Each row has a name. After each piece below comes the name of the row it's from, unless a question asks for something else. Each question is about the rows just above it.

[-7.1 -6.6 -6.7 -7.2 -7.0 -6.7 -7.0 -6.8 -6.7 -6.7 -6.6 -6.9 -6.7 -6.7] : fisu
[ 77.6  39.0   1.2   1.7  87.0  48.1  48.3  68.5  67.7 -56.5  48.9  67.6
  49.0 -66.0] : pigir
[-8.5 -4.3 -5.7 -7.6 -6.8 -4.8 -6.1 -5.4 -5.6 -4.7 -5.5 -5.2 -5.9 -5.2] : vaga
[-66.0  87.0  48.3 -56.5   1.7  77.7   1.2  48.9  68.5  67.7  67.6  49.0
  39.0  48.1] : vaves
[ 3.0 32.5  5.4 -8.2 -5.8 24.1 15.2 14.7  3.5 30.3  5.4  3.0  3.0 18.9] : Zak
[-5.7 18.9 -8.2  5.4  3.0  3.0 32.5 24.1 14.7  3.0 15.2  5.4 30.3  3.5] : zukom
Put [18.9  3.0  3.0  5.4 30.3  3.5 14.7 15.2 24.1 -5.8 -8.2  5.4 32.5  3.0] back in order: which row is it? | Zak
Repeated in vaga: | [-5.2]
Which row holds these entries in another order? [-66.0  77.6  39.0   1.2   1.7  87.0  48.1  48.3  68.5  67.7 -56.5  48.9
  67.6  49.0] | pigir
Where do [-7.1 -6.6 -6.7 -7.2 -7.0 -6.7 -7.0 -6.8 -6.7 -6.7 -6.6 -6.9 -6.7 -6.7] appear? | fisu
Put [ 48.9  68.5  67.7  67.6  49.0  39.0  48.1 -66.0  87.0  48.3 -56.5   1.7
  77.7   1.2] back in order: which row is it? | vaves
Put [-6.6 -6.9 -6.7 -6.7 -7.1 -6.6 -6.7 -7.2 -7.0 -6.7 -7.0 -6.8 -6.7 -6.7] back in order: which row is it? | fisu
Put [-66.0 -56.5   1.2   1.7  39.0  48.1  48.3  48.9  49.0  67.6  67.7  68.5
  77.6  87.0] back in order: which row is it? | pigir

[  7.8 -47.6  -2.6 -50.6  -8.6  35.9  33.5 -28.1 -40.3 -29.3   0.4 -28.1
  50.9  22.0 -14.4 -20.5  23.7  42.6  33.1 -38.6  39.7  27.6 -12.0  13.5
 -16.5 -21.0 -74.6  11.3  -3.0  81.5  -7.5 -86.8 -69.5 -32.2 -25.9  22.6
   8.1 -63.4 -21.1 -21.1 -18.0 -40.2  20.1   4.3  -6.4  53.7  49.9   7.3
  57.2 -42.3 -22.7  22.2 -16.3  14.0] : rim
[ -9.1  41.4 -21.2  42.5 -17.9  22.9  28.3  54.2  37.1  -6.7 -44.5  -6.5
  29.1 -22.5   4.6   4.9  18.7  45.0 -41.6   2.0 -13.1 -15.4 -57.9  37.4
  34.1 -23.8 -42.7  19.5   4.6 -29.2  10.6  19.2  43.3  53.0 -59.0 -29.6
  18.2 -38.7  46.7  41.7 -25.5   5.4 -10.7  15.0  63.7  13.8 -31.9  34.6
 -16.5  10.7 -16.5  11.7  43.6  21.2] : Zak
[ 18.8 -28.7  38.6 -42.5  36.9 -44.9   2.4  17.6 -14.7 -57.9 -18.4 -53.0
  -8.3 -26.3  10.1  14.6  35.7  20.1   0.4  24.6 -24.1  16.9  11.9  38.2
  13.5   9.9  44.5 -20.4 -43.1 -36.4  18.5 -25.2  35.9 -31.2  10.7 -59.0
  41.8  57.2  54.2  -4.0 -16.8 -21.2 -12.7  24.1  10.7  35.2   6.1   8.0
 -20.1 -14.4  24.7  21.8 -19.0 -30.2] : zukom
[-16.5 -59.0 -57.9 -42.7  46.7 -22.5   4.6  11.7 -38.7  28.3 -21.2 -15.4
  42.5  10.7  37.1  34.1  10.6  22.9 -29.2  29.1  13.8  18.2  -6.7  63.7
 -31.9   5.4 -16.5 -41.6  21.2  41.4  41.7 -23.8 -29.6  -9.1  43.6 -25.5
 -13.1  37.4 -10.7  19.5  18.7   2.0  45.0   4.9  43.2  19.2  34.6  15.0
  -6.5  54.2 -44.5   4.6 -17.9  53.0] : vaves
[-47.2  72.4  50.2   9.2   1.3 -43.1  19.7 -20.4   6.0 -54.5 -19.6  32.5
 -20.1 -57.5  -9.8  10.5 -42.4  -1.4 -49.1  10.0 -38.5 -31.3  29.3  27.8
  29.6 -48.1 -24.6  -7.4 -12.9  -8.3  37.8  72.4 -12.6  52.9  15.3  -9.6
  10.4   4.5  -1.6 -16.4 -37.6  27.8 -11.1 -34.0   5.1  14.7 -30.2  65.3
 -14.0  -3.9  16.5 -20.3  -9.1  -4.6] : fisu
[-25.1 -52.3  -0.1 -47.6  11.1 -11.0  19.6   7.6 -51.1 -40.1 -12.2 -67.1
  13.2  -8.1  12.0  57.1 -11.8  12.1  -6.3 -35.8  35.8  -3.9 -37.5 -53.0
 -36.1  41.7   4.1 -13.2 -16.6  38.2 -46.8  11.6   6.3  -8.3   7.1   7.9
 -66.0 -40.4  19.8   7.3   1.6  34.2  18.1 -12.5 -11.9 -17.9  74.7   0.0
  17.5  24.2   4.9  -6.0   0.1  -6.5] : vaga
Which row holds these entries in another order? [ 21.2  43.6  11.7 -16.5  10.7 -16.5  34.6 -31.9  13.8  63.7  15.0 -10.7
   5.4 -25.5  41.7  46.7 -38.7  18.2 -29.6 -59.0  53.0  43.3  19.2  10.6
 -29.2   4.6  19.5 -42.7 -23.8  34.1  37.4 -57.9 -15.4 -13.1   2.0 -41.6
  45.0  18.7   4.9   4.6 -22.5  29.1  -6.5 -44.5  -6.7  37.1  54.2  28.3
  22.9 -17.9  42.5 -21.2  41.4  -9.1] | Zak
[ 45.0   4.9  43.2  19.2  34.6  15.0  -6.5  54.2 -44.5   4.6 -17.9  53.0
 -16.5 -59.0 -57.9 -42.7  46.7 -22.5   4.6  11.7 -38.7  28.3 -21.2 -15.4
  42.5  10.7  37.1  34.1  10.6  22.9 -29.2  29.1  13.8  18.2  -6.7  63.7
 -31.9   5.4 -16.5 -41.6  21.2  41.4  41.7 -23.8 -29.6  -9.1  43.6 -25.5
 -13.1  37.4 -10.7  19.5  18.7   2.0] is which row reordered? | vaves

[12.0 30.6 45.7 53.1 52.7  4.6 67.8 23.4  5.6 12.3  9.8 10.1 30.5] = rim
[30.6 23.4  4.6 10.1 45.7  9.8 30.5 12.3 12.0  9.8 67.8 53.0 45.7] = vumuz
[ 23.0 -12.3 -12.3   4.3  35.2  -2.6  23.7 -28.1 -25.3 -21.9  51.3  40.2
  40.5] = nupif
Which row holds these entries in another order? [ 4.6  9.8  9.8 10.1 12.0 12.3 23.4 30.5 30.6 45.7 45.7 53.0 67.8] | vumuz
Repeated in nupif: | [-12.3]
[23.4 12.3 45.7 12.0 30.6 10.1  9.8  9.8 67.8 45.7  4.6 30.5 53.0] is which row reordered? | vumuz
The row with [ 23.0 -12.3 -12.3   4.3  35.2  -2.6  23.7 -28.1 -25.3 -21.9  51.3  40.2
  40.5] is | nupif
Which row holds [12.0 30.6 45.7 53.1 52.7  4.6 67.8 23.4  5.6 12.3  9.8 10.1 30.5]? | rim

[-44.0 -40.6   0.0 -47.5  28.0  30.5  -7.3  30.5 -47.5] = kel
[-40.6  -0.1 -40.5 -44.0 -47.5 -40.6  30.5 -40.6 -47.5] = Zak
[-40.6 -40.6 -44.0  -0.1 -47.5  30.5 -40.6 -40.6 -47.5] = zukom
Where do [-40.6 -40.6 -44.0  -0.1 -47.5  30.5 -40.6 -40.6 -47.5] appear? | zukom
which: [-40.6  -0.1 -40.5 -44.0 -47.5 -40.6  30.5 -40.6 -47.5] | Zak
[-47.5 -40.6 -40.6 -40.6  -0.1 -44.0 -40.6 -47.5  30.5] is which row reordered? | zukom
[-47.5 -40.6 -40.6 -44.0  -0.1 -47.5  30.5 -40.6 -40.6] is which row reordered? | zukom

[ 43.6 -46.4  48.0 -31.1  36.8  49.7  61.3  10.7 -10.0  24.0   4.8  11.3
   1.3 -12.9  17.6  36.3  -8.0  -7.0   3.3  10.1  38.1 -58.1 -18.7  57.9
 -35.6   6.8  45.0 -18.7 -32.8 -17.6   7.0] : rim
[ 14.0 -27.0  -0.5  62.3  21.7   0.7  22.9 -14.8   2.3  32.1 -32.1 -16.3
 -47.1  -7.4 -12.8  26.8 -32.5   9.9  22.2  37.3  28.5 -57.4  48.7   1.2
  -9.8 -20.7   0.2   3.9 -23.5 -24.1  10.2] : Zak
[ 25.1  59.0  38.1 -28.8  17.9  42.2  -9.3  44.6  34.0 -13.6 -32.1 -37.3
 -58.5  -2.1   0.8  -6.2 -58.5 -28.7  17.4  27.8   0.2  -2.9 -65.2  20.0
 -26.2  -0.4  50.4   5.9  36.5  66.9 -31.4] : kel
[ 66.9  -6.2   0.8 -32.1  17.9  25.1   5.9  -2.1 -26.2  17.4  50.4  34.0
   0.2 -58.5 -13.6  27.8  42.2 -37.3  44.6  20.0   3.1  -9.3  38.1 -65.2
 -28.8  -0.4  -2.9 -31.4 -28.7  58.9  36.5] : laviz
[  6.1  16.5 -34.8   9.9   0.0  -6.8 -14.7  38.6 -12.8   4.4 -39.8   9.5
 -26.7  -5.8 -11.3 -12.7 -49.3 -29.3 -17.1   4.4 -25.4  18.7  22.0  15.6
 -12.5   5.1   7.6  -5.5   0.8   1.1  10.7] : vaga
[  3.0  36.5 -35.3  -4.4  15.1 -16.3  -8.0  53.7 -31.7  28.3 -32.2   8.9
  -3.5 -32.2   1.8  -2.2 -70.8 -29.3 -19.8 -15.8   1.5  30.1 -15.1  17.3
 -20.2 -19.5  22.3  -5.7  18.5  -2.4  17.2] : vaves
[ 44.6  25.1  -2.8 -65.2  -0.4 -28.8 -28.7  42.2 -58.5  66.9  17.9   5.9
   0.2 -37.3  -6.2   3.1 -31.4 -26.2  27.8   0.8  20.0  -2.1 -32.1  38.1
  34.0  -9.3  59.0 -13.6  50.4  17.4  36.5] : pigir
[  7.0   3.3   4.8  38.1  36.3  24.0 -18.7  -8.0 -18.7  43.6  49.7  57.9
   6.8 -10.0 -35.6  17.5 -32.8  48.0  10.1 -12.9 -17.6  36.8   1.3  45.0
 -31.1  10.7 -46.4  -7.0  61.3 -58.1  11.3] : nupif
Put [-26.2  27.8   0.8  20.0  -2.1 -32.1  38.1  34.0  -9.3  59.0 -13.6  50.4
  17.4  36.5  44.6  25.1  -2.8 -65.2  -0.4 -28.8 -28.7  42.2 -58.5  66.9
  17.9   5.9   0.2 -37.3  -6.2   3.1 -31.4] back in order: which row is it? | pigir
Which row holds these entries in another order? [-57.4 -47.1 -32.5 -32.1 -27.0 -24.1 -23.5 -20.7 -16.3 -14.8 -12.8  -9.8
  -7.4  -0.5   0.2   0.7   1.2   2.3   3.9   9.9  10.2  14.0  21.7  22.2
  22.9  26.8  28.5  32.1  37.3  48.7  62.3] | Zak
Repeated in rim: | [-18.7]
Put [ 45.0 -18.7 -32.8 -17.6   7.0  43.6 -46.4  48.0 -31.1  36.8  49.7  61.3
  10.7 -10.0  24.0   4.8  11.3   1.3 -12.9  17.6  36.3  -8.0  -7.0   3.3
  10.1  38.1 -58.1 -18.7  57.9 -35.6   6.8] back in order: which row is it? | rim
Put [ 66.9 -31.4  25.1  59.0  38.1 -28.8  17.9  42.2  -9.3  44.6  34.0 -13.6
 -32.1 -37.3 -58.5  -2.1   0.8  -6.2 -58.5 -28.7  17.4  27.8   0.2  -2.9
 -65.2  20.0 -26.2  -0.4  50.4   5.9  36.5] back in order: which row is it? | kel
Which value appears more than once in kel? | [-58.5]

[ 8.5 19.3  8.5  1.8 16.6  8.5  9.3] : vaga
[ 10.9 -22.0 -12.0  -4.5 -22.0   3.7 -10.1] : Zak
[-4.1  8.7  1.9  3.5  7.0 -1.8  3.0] : vaves
[ 11.3 -26.4 -15.2  -8.7 -24.2   3.5 -11.8] : zukom
[-5.0 10.9  6.3  0.5 13.6 -0.5  3.4] : kel
[-28.6  76.7  36.5  16.7  69.3 -11.5  29.5] : laviz
[13.6  6.3  0.5 -5.0  3.4 10.9 -0.6] : pigir
[ 15.2 -41.0 -21.9  -8.7 -37.9   5.6 -14.4] : tipe
[ -4.5  -4.5 -12.0  -4.5  -4.5   3.7 -28.1] : fisu
[-28.1   3.7  -4.5  -4.5  -4.5 -12.0  -4.6] : nupif
Which value appears more than once in fisu? | [-4.5]
Repeated in vaga: | [8.5]
Which row holds these entries in another order? [  3.7 -28.1  -4.5  -4.5 -12.0  -4.5  -4.5] | fisu
Which row holds these entries in another order? [ 6.3  0.5 13.6 -0.5  3.4 -5.0 10.9] | kel
[ 9.3  8.5 16.6  1.8  8.5 19.3  8.5] is which row reordered? | vaga
which: [ 11.3 -26.4 -15.2  -8.7 -24.2   3.5 -11.8] | zukom
The value that Zak holds more than once: | [-22.0]

